Named moves (each a turn or a mirror), then the moves between two rows, first move first; the first pair answered:
dom (before -> after):
[ 0.27 -0.37  1.60  0.62 -1.24 -0.68 -0.97  2.27]  ->  [ 0.44 -0.83  0.37  1.60 -1.91 -1.73 -0.30  0.89]
[ 0.26  1.65  0.57 -1.50  3.17 -0.24 -1.90  0.75]  ->  [ 0.75  1.11 -2.06  0.17  1.37 -2.49 -0.21 -2.22]
[-2.95  2.90 -1.60 -3.52 -0.53 -0.21  0.42 -0.19]  ->  [-2.79  3.28 -1.95 -3.27 -0.92 -1.04  1.02 -0.46]
disu (before -> after):
[ 0.75 -1.00 -2.04  0.04  2.12  0.50  3.04 -2.54]  ->  [-0.37  1.29  0.28 -2.56  2.53  1.92  2.86 -0.47]
[-1.03 -0.58  1.00  0.10  0.38  0.95  2.49 -0.78]  ->  [-1.24 -0.71  0.59  0.39  0.88  1.09  1.68 -1.78]
[ 1.25 -0.52  1.25  1.21  0.09  0.80 -1.15  2.37]  ->  [ 0.78 -1.45 -1.31  1.04  0.00  1.18 -2.39  0.03]
[ 1.10 -0.56  3.17  4.74 -3.33 -2.80  1.17  1.63]  ->  [-2.89 -0.13 -2.08 -0.13 -0.48 -0.60 -5.01 -3.76]
bol (before -> after):
[-0.43  2.42  0.60 -1.86 -2.45 -0.41 -3.41  1.47]  ->  [ 1.11  2.78  1.50  1.06 -3.75 -2.23 -0.11  2.32]
[ 2.86 -3.40  0.08  2.43  1.13  0.72  0.21  0.29]  ->  [ 1.33 -3.15 -0.22  0.13  1.80  1.37 -2.83 -0.09]
[ 0.80 -1.03  0.56  0.09  3.04  0.39 -0.09 -1.78]  ->  [ 1.45 -1.12  0.69  1.16  2.83 -0.05  0.83 -1.51]
[ 0.94 -2.14  3.08  0.25 -0.49 -0.51  1.34  3.06]  ->  [-0.54 -1.98  2.38 -1.62  0.81  0.83 -2.20  2.37]
duzak (before -> after):
[ 0.43 -1.76  0.24 -0.78  2.65  2.35  1.83  1.05]  ->  [-1.50  2.55  0.21 -2.96 -0.24 -0.18  0.50 -0.10]
[-0.74  0.84  2.32  1.62  0.51  2.26 -0.60  1.68]  ->  [-1.48  2.44  2.10  0.76 -0.11  1.15 -1.56  1.26]
[-0.47  0.40  1.97 -0.69  1.31 -1.23 -3.08  0.12]  ->  [ 0.15 -0.81  1.68 -0.08  2.45 -0.66 -2.82  0.07]
fotor (before -> after):
[ 0.73  3.38  2.17 -0.82 -2.81 -1.14  1.08  2.64]  ->  [ 1.52  2.25  0.12 -1.88  1.90  1.92  3.82  1.16]
[ 0.00 -0.38  1.97 -0.32 -1.13 -0.44 -2.39  3.83]  ->  [ 0.14 -1.03  1.06 -2.13  2.66  2.62  0.06  2.51]
[ 1.04 -2.10 -1.78 -1.36  1.56  0.41 -2.42 -2.38]  ->  [ 0.44 -1.75 -1.05 -0.75 -0.62 -1.76 -3.95 -1.44]
Pairs:
Between the rows of a pair lie 2 to 3 moves.
[-0.53  3.52  0.40 -1.09 -0.30 -0.78  4.60 -2.15]  ->  [-2.73  2.14  0.35 -3.83  1.43  1.96 -3.13 -1.29]	bol disu bol
[ 0.87  0.89  2.86 -1.97  1.67  2.09  3.65  0.67]  ->  [-1.31  0.06  1.90 -1.41 -1.51  0.13 -4.95  0.66]	fotor fotor bol
[-2.06  1.74  1.03 -3.04 -2.12  0.17 -2.69  0.74]  ->  [ 0.01 -0.10 -0.67  2.22 -3.74 -2.39  1.66 -1.21]	disu disu bol
[-1.97  1.45 -1.19 -3.99  1.91  1.73 -0.79 -1.42]  ->  [ 0.08 -2.66 -2.40 -0.01  3.09  1.82  0.25 -2.66]	duzak disu disu
[ 1.91 -0.57  3.15 -0.01  1.87  1.79  5.45  2.18]  ->  [ 1.54 -2.61  3.48  3.73 -2.53 -0.99 -0.02  3.94]	bol disu fotor
[-1.74  0.41 -4.30  0.06 -2.12 -1.46 -3.59 -5.09]  ->  [-1.31 -1.29 -2.69  0.65 -1.78 -1.20 -5.61 -3.44]	disu disu bol
[ 1.44  0.64  0.07  1.77 -1.07 -2.82  6.62 -1.91]  ->  [-0.96  0.46  1.67  1.79 -5.37 -4.32 -3.23  0.40]	dom disu fotor
[-1.27 -1.54  2.50 -3.81  0.95  1.75 -1.98  1.93]  ->  [-1.46 -1.86 -2.55 -2.23  0.25  0.11 -0.82 -4.14]	bol dom disu
[ 0.17 -2.27 -1.90  3.55  1.98  0.47 -0.82 -1.27]  ->  [-1.79  4.00  0.07 -1.48  0.57 -0.22  1.23  0.68]	disu dom disu
[ 1.66 -2.40  1.42  2.37  0.61  1.67 -0.63  0.09]  ->  [ 1.04  2.04  1.18 -0.14  0.07  0.82  3.20 -1.70]	duzak fotor bol
[ 1.29 -0.60 -1.59  3.11 -1.07 -2.49  3.33 -1.73]  ->  [-0.49 -0.55  1.47  1.29 -2.67 -2.07 -3.49  2.51]	dom disu fotor
[ 0.60  1.73 -1.37  0.86 -1.56 -2.93  5.73 -2.08]  ->  [-0.11  2.26  4.48 -1.11 -1.77 -1.41  0.91  4.55]	duzak fotor dom
[-1.20  0.04 -1.84 -1.63  0.66  1.40 -4.24 -1.90]  ->  [ 1.75 -3.20 -2.37  1.64  2.45  2.17  0.34 -2.17]	disu fotor disu
[ 2.17 -0.89  0.80  3.42  0.36 -1.56 -1.38  1.29]  ->  [-0.05  1.70 -2.24 -1.50  2.06 -0.15 -2.57 -2.46]	disu bol disu
[ 0.75 -2.61 -2.50  2.90  1.21  2.29  0.34 -1.57]  ->  [ 0.97 -1.82  1.26  3.63 -1.89  0.21 -1.25  2.64]	dom bol fotor
[ 1.59 -0.36 -1.23  2.39  0.93 -1.40  3.75 -1.70]  ->  [ 0.49  2.08  0.92 -2.42  2.45  0.68  3.26  0.39]	disu bol dom
